Rotation paths and how fast each direction turns (degrees a step)
Each turn is a multiple of 5 degrees from 10 to 175, or 0.
Each row of a path follows its step; steps can be skipped.
Path 1:
step 1: [  6   6  11  -1 -15   3  -6  -5  18 -17  22  -8   8  -2  -3  -4 -13 -31
   8   0  10  -1   1  -3   4 -17   3 -12   5 -25  -1  11   4   5  -5  17
  -1]
step 2: [  3  21  -1   9 -12  -2   6  -1   0  -5   3 -18 -13  -2  -3  27  -3 -13
   5   4 -20  -2  18 -17   9 -16  -9   3   6 -13  16  12   3  18   6  -5
  10]
step 4: [ 14  -9  11   4 -14   1  -3   1 -28  12  14  11  -3 -14  -8  18  -8 -19
  -2  23  -8  -3   7 -13   6  -1   0  -6 -14 -11  -5  -7  -2  16  -2   8
  13]
step 6: [-18  16  -2  -5 -12   1  14  -2  -3 -21  26  -1   1  -4  -4  10  -7 -25
   4   3   5  -1   3  -1  11  -6  -8 -14 -13  -7   4   7  -3  27 -13   8
  -2]
step 10: [  1   1   2  -2 -22 -10   0   6   6 -12  34  12   7   9  -3  -8  -6 -19
  -3   5  -1 -14   2  11   2 -12 -10  -3  12 -24   0  16   7 -10  -2  14
   8]
step 12: [  5 -17  -6  -1  -5 -18  -3  -8  20 -15  16 -12   7 -12 -14  11 -18  -4
  -5   1 -16 -21  14  -8 -15  10 -16   6  -9  -8  -6   2   7   4  -3  12
  -6]
step 14: [ -4  -7   1 -27 -13   0   1   7   6  -2  16  12  13  -4 -10   4 -10   4
   0  11 -28  -8   5   3  12 -15 -25   3  10  12 -14   4   0  -1  -4   5
  15]
step 15: [-13   9 -13 -12 -17 -13  21  -2 -17 -10  36  11  12   0  -2  -8  -2 -11
 -14   9   2  -4   7   6   0   4 -13 -12  -4 -14   2   3  -5  14  -5  -1
  -4]
Directions:
[-3  3 -3 -2 -8 -6 -1  4  0  8 -3 -1 -5  7  3 -6  3  1  4  3  0 -6  2 -4
 -2  4 -1 -3 -4 -1  8  5  0 -6 -3  2 -4]  140
[ 2  1  2  5  2 -2 -1  3  8  1 -1  2  0  9  2  1 -2 -3 -4 -4  0  1  6  3
  3  0  7  3  9 -9  6 -4  3 -2  7  6 -1]  40
[ 3 -1 -1 -1  4  4  2  3  7  2  7  1  8  2 -2 -3  7 -4 -4  1 10  1 -3 -1
 -4 -1 -1 -6 -8 -7  2  2 -1  0  2 -5 -5]  155
[ 3 -3 -1  0  0 -4  0 -2  4  8 -7  6  1 -5  7  7 -2 -1  1  4  6 -1  3  8
 -2 -5 -3 -7 -2  2 -2 -5  4 -3 -4  3  5]  80
[ 1 -7  1 -4 -1  5 -8  3  0 -2 -3  6 -3  5 -8 -3  5  1  1 10  3  2 -1 -5
  3  0 -1 -1  4 -2 -4 -6 -6 -1 -3  8  3]  80
[  1   0   2   5   0 -12  -9  -4  -3   0   4  -4   6  -6   1  -9   1  -3
   0   5   2  -1   3   2   2   5   7  -4   1  -1  -3  -2  -3   4  -1   0
   0]  125
Path 2:
step 0: [ -9   6 -11  -1   8  26  -2   1  12 -19   8  16  -5 -21 -29 -22 -10  10
  -1 -13   4   1  -2  -1   4 -16  -4  16   7 -13   3   6   9  17  12 -20
 -13]
step 1: [  4   3   6  -3  14  18  -7  13   3  -2   7   1 -17  -6 -20 -26   9  20
  -4  10  15  -9   2   0  -6  -4 -13 -10   2   9 -36 -21 -10 -11  -7  -4
 -13]
step 3: [  4  18 -16 -22  -1   4 -10  24  -1 -12  13 -14  -7  12 -19  -7   7  -7
  -8  26  -7  -2  24  12   5 -16   9  -5   1   6 -16 -13  -4  19  -5   0
   6]
step 4: [ -3  -7  -2   4 -17  -2 -20  -2  -4  -1   0  22 -13  32  11 -12 -11   1
 -18  17  16   3  21  13  17 -18 -14  14  10   3  -2  -3   2  11 -11   4
  -4]
step 5: [ -5 -14  -2   0   0  23   8  -4 -11   3  14  -3   2  29 -24   5   1  12
 -21   7  -4 -11  25   2  13   4  11  -6   8  -7  -4  10  24  15  -7  -3
  14]
step 9: [ -7  12   5   3  21   3 -19  -8  -8  10  13   9   1 -18  -8 -19 -18  31
  -3  -2   4   7   7  24 -11   7 -16   1   8 -12   0   3  13   2  -4 -13
 -21]
step 10: [ -2  14  20 -12  18   4   5  11   4   1   6  14  14 -16 -32 -24  11   4
   4  10  -3 -16  10   6   6   9 -16   5  -3  17 -14   1  -9  22   5  -5
   5]
step 12: [  2   3   4   0  -2  25   5  30   8  -5  16  18   6  17 -11  -9  -2  11
   3  22   9  -1  20  12  14  -3   9  -1   8   6 -18  -4  -2   4  20  17
 -19]
Directions:
[-4 -3  2  1 -6  3 -7  3  1 -2  3 -4  1 -1 -5  0 -3  6 -5  0  4  4 -6 -4
  5 -2  0  7  1  3 -2  6  8 -7 -1  8 -5]  90
[-1 -7  4  5 -1 -3  1  5  1  0  4  0  3  1 -3 -4  7  2 -2  2 -2  3 -7  4
 -6 -4 10 -3 -7  4 -4 -1  2  7  1 -2  4]  155
[ 5 -9  2  8  2  6  1  0 10 -1  1  2 -7  2  4  0 -3 -6 -1 -3 -3 -3  1  3
 -1 -4 -2  0  8  0 -9  2  1 -4 -1 -2 -1]  100
[-1  0 -9 -2  7 -6  5 -2 -4 -6 -1  2 -6 -1  1  3 -6  2 -2  1 -4  2 -2 -4
 -7  0  0 -1 -5  5 -8 -3  4 -3  4  4 -7]  60
[ 1 -3  4 -1 -3 -4  6  4 -4 -2  3  0 -9  8 -4  6 -4 -3 -1  3  3 -6  3  8
  1 -4  2 -1 -5  0  7  5 -3 -2 -1  6  0]  40
[-9 -2 -2 -1  0  0  0 -2  9 -5  6  3 -1 -5 -3 -2  5  3  9  7 -1 -5 -2  2
 -3 -1 -6 -1 -1 -5  1  0 -6 -4  3  3 -3]  35
[-1 -6 -7 -3  0 -3 -8 -4  2  3  3  5 -3 10  1 10  9  2  3 -4  0  0  2 -3
  0  6  4  4 -1 -1  0  4  2  1  1 -1  1]  40
